In the rows, zero is written as 128.
Turns in one plane each, and the order they were made in; the first pair answered
E (before -> after):
[129 122 154 129 105 132 146 154]  ->  [126 132 141 110 101 132 152 145]
[116 117 110  95 122 115 102 145]  ->  [109 128 105  94 123 112  98 136]
[118  77 130 105 144  95 146 126]  ->  [114  97 107  93 139  92 150 109]
P (before -> after):
[121  87 131 141 129 120 106 139]  ->  [121 108 130 155 105 123  98 135]
[157 127 160 188 116 147  91 151]  ->  [161 101 148  99  61 114 120 133]
[166  75 153 141 115 140 119 165]  ->  [166  99 160 153  98 144 110 163]
W (before -> after):
[111 117  90 146 144 137  93 119]  ->  [119 126  89 147 129 139  92 119]
[126 100 154 113 124 112 142 140]  ->  [109 102 149 113 129 108 138 117]
[145  82 156 105 116 126 113 158]  ->  [118  75 155 104 146 110 118 140]
F (before -> after):
[126 158 151 165  99 134 111 117]  ->  [135 161 128 159 104 141  99 122]
[168 134  87 144 118 159  78 149]  ->  [161 165  89  79 112 152 144 142]
[128  86  96 145 175 152  69 148]  ->  [137 126  62  78 167 158 109 147]
Y (before -> after):
[132 124 145 128 148 120 138 123]  ->  [143 129 140 121 150 132 134 133]
[105 159 139 151 149 144 125 130]  ->  [122 155 116 146 152 149 108 140]
[132 106  85  85 142 138  92 153]  ->  [ 92  90 113  90 135 103 106 115]

Each pair is 2 to 3 turns apart.
[120 176  80 144 170 168 109 117]  ->  [130 130  80 100 194 159 122 140]
W P P
[129 215 157 156 105 142 139 158]  ->  [ 94 160 122 106 211 129 151 144]
P E P
[ 97 113 117 103  82 104 124 107]  ->  [103  94  91 141 148 132  83 123]
F P F
[157 118 173  96 147 124 152 163]  ->  [140 114 189 118 137 110 155 140]
E F
[147 118 118 112 198 140 148 173]  ->  [147 198 124 151 146 156 147 154]
F E P
[103 203 103 143 168 149 133  98]  ->  [ 99  99 120  86 204 118 158 117]
E P P
[132 159 171 157 171 156 163 152]  ->  [121  86 191 133 168 132 150 147]
P P F
[139 102 109 103 118 129  97 130]  ->  [133 141  99 110 170 145 119 137]
F P F
[104  90 122 161 119 124  68  89]  ->  [ 94 133 125  82 103 103 154  85]
F F F
